Each path below is one point turned by a fixed rotation once a step. After each direction that follows a path, write how fast that rotation turns it, in degrees each step (0 if it stays still).
Each turn is a multiple of 5 degrees from 10 to 175, or 0.
Each row of a path follows its step; steps can be skipped.

step 0: [ -4   5  -9  10   7  -3   7  12  18 -12 -47  13  -8  24  -4  21 -34  -6
  -1  -3   2  17   0   1 -17 -29  -3   3   1   0 -13  23 -13  -9  22  27
 -28  15 -25   1   5  29 -13  24 -12  -3  11   8  -3  -8 -28  10 -13 -12
 -18  16 -29 -23   3  -7  19  13]
step 5: [  5 -17   3   3  20   7 -16 -16   7   8   6 -18   8 -16   7  20  31  -9
  19 -48  21  -4  11   7 -27 -35  15  15 -11   5  -2  -9  -4  16  -5 -22
 -17 -19   8  -1  21  10  -1  26   6  14  -8  15  26  22 -18   0 -16  27
  11   0   4   6  19 -26  -1 -12]
step 6: [ 20 -12  -8   8 -28  17   0   4 -21  11 -13  16 -20 -16 -11  28  -1 -19
  -5  -2 -31   7  22 -18  34 -10 -10  -2   7  13   5  30  14  19  22   3
 -19   3   3 -29  18 -32  -4  -6   2   3  14   3 -20   1 -18   0 -18  -2
 -15 -30  -8  -5   3  28 -18  18]
step 8: [ 22 -10  -7   9  13   3 -11 -10 -10  -6   7   7  -1  14   5  -1   5   7
  27  -5  21   2  -5  -4  -2   1 -13  14 -12 -26   6  -6 -12 -21 -10   9
  27 -11  -6  19 -20 -26  -9  32 -10 -36 -22  13  25  13 -12  -5  -3  48
 -14  38   6 -21 -17  15  12 -14]
step 9: [ -1  -2  -7  -4  10   3  -6 -32 -24   5  -6  15 -10  20 -30   5  21   9
  19   7   2 -10 -37   3  35  -7 -21 -26   1  14 -11  11 -19   4  19 -10
   6  38   1   3  15   4 -10  21   8   7  16 -12 -19 -21  13 -13   3  -3
  20  -8  -6  32 -11   0 -34  -2]
step 10: [ -2  17  17 -10  -3 -19  17   6   7 -23  15 -19 -11 -12   9  13  -9  -4
   5  10   6  -4  16  -4  10  14  23 -13   9   7 -23  14  23  13 -14  20
 -15   2  20  16 -30  50  23  32  13   8  32  -7  11 -15 -14   2   5 -17
  11 -16   7  -4  -3 -13  29  16]
step 13: [ 19 -21   8 -16   4   2 -18   9 -28  12  15 -11  14  -5 -19 -15  -7   4
   3  30   7  22  32   7 -18 -13  12 -16  17 -33 -21  17 -13 -23 -28 -11
 -27  -8  -2   9   5  13  11  -5  -2  29  21   7  -1 -15   0 -21   5   2
 -11  -8  21 -25  15  25   5  17]
step 14: [  2  20  15 -15  -3   4  -3  10  25  21   4  10   0 -22  -1   1  15  27
  14   2 -17  12 -11  -7  24 -20  21  16  18  32  -2 -15 -23   1  -1  -1
  -1   0 -18  10 -45 -39 -17   6 -11   1  -7 -30  11   0  -5  15   4 -13
 -21  28   1 -12  17   3 -20 -14]
Directions:
[ 7 -2 -9 -5  5  0 -2  6 -4 -2  4  3 -2  0  3  5  1 -2  2 -4  4 -4 -2 -3
 -6  1 -1 -2 -6 -2 -4  0 -2  4 10  0  4  2 -1 -8  9 -3 -3  3 -1  4  4 -3
 -6 -9 -3  6  5 -4 -2  1 -5  5 -1  6  2 -3] | 115
[-4 -6 -6  4  4 -2  9  0  1 -3  4  6  1  4 -1  5 -1 -8  3  0 11 -2  4 -1
  8  1  6  5  3 -2  5 -2 -3 -4 -5 -3 -1 -5  6  0  4 -7 -4 -2  2 -4 -2 -3
  1 -1 -1 -5  1 -1  2  5 -1  6  7 -5 -4 -3] | 110
[-3  3  2 -2  5 -5  4 -3  2  0 -2  3 -5 -4 -5 -3  3  5 -7  4 -2  2 -5  2
  1  0 -1 -2 -4 -1  2 -2  0  4  1  6 -3  6  3 -2  0 -6 -2  4 -9  3 -4  1
  3  4  8  4  0 -6 -6 -2  3 14  9  0 -4 -2] | 145
[ 5  2 -9  4 -1  2  3 -6 -1 -1 -5 -9 -3  8 -2  1  5 -2 -2 -2  0  6 -7 -2
  3  7 -4 -3  3 -1 -4 -1 -1  2 -2  9  4 -5  3  5 -4 -1 -1  1  1  0  4 -1
  1  2 -6 -3 -4  3  0  1 -3 11 -5  2  6  7] | 35
[  6   6   0  -2   1  -4  -5   3  -5  -3   2   1  -5  -3  -3   5   0  -1
   4  -1  -5   2   0  12  -6  -2  -7   4  -4   6  -3  -3   0  -1  -3  -2
  -1 -11  -2   7   1  -1  -2   0  -1  -9   3  -1   5   4  -5  -4   1  -4
  -5   3  -2   1   3  -3  -3  -7] | 125
[ 4 -3  3  0  6 -3 -3 -9  2  7  0 10  4  3 -9  0 -7  0  3 -8 -4 -5 -3 -4
 -6  4  4  2  2  8  5  2  2 -3 -2 -2 -1 -1  0  2 -2 -2 -8  1  2 -1 -3 -3
  3 -1 -4  8 -5  1 -2 -1 -1  2  2  5  5  4] | 125
[ 2  4  2  0 -3  2  1 -1 -6  3  6  3 -1  8 -2 -2  5  2 -7 -1 -4 -1  0  3
  8 -1  4  6  3  3 -9 -3 12  0  2 -3  6  2 -2 -4  4 -1 -6 -3 -3  0 -1 -5
 -1 -1  7 -9 -2  2 -3  5 -3 -3  3  6 -2  4] | 145
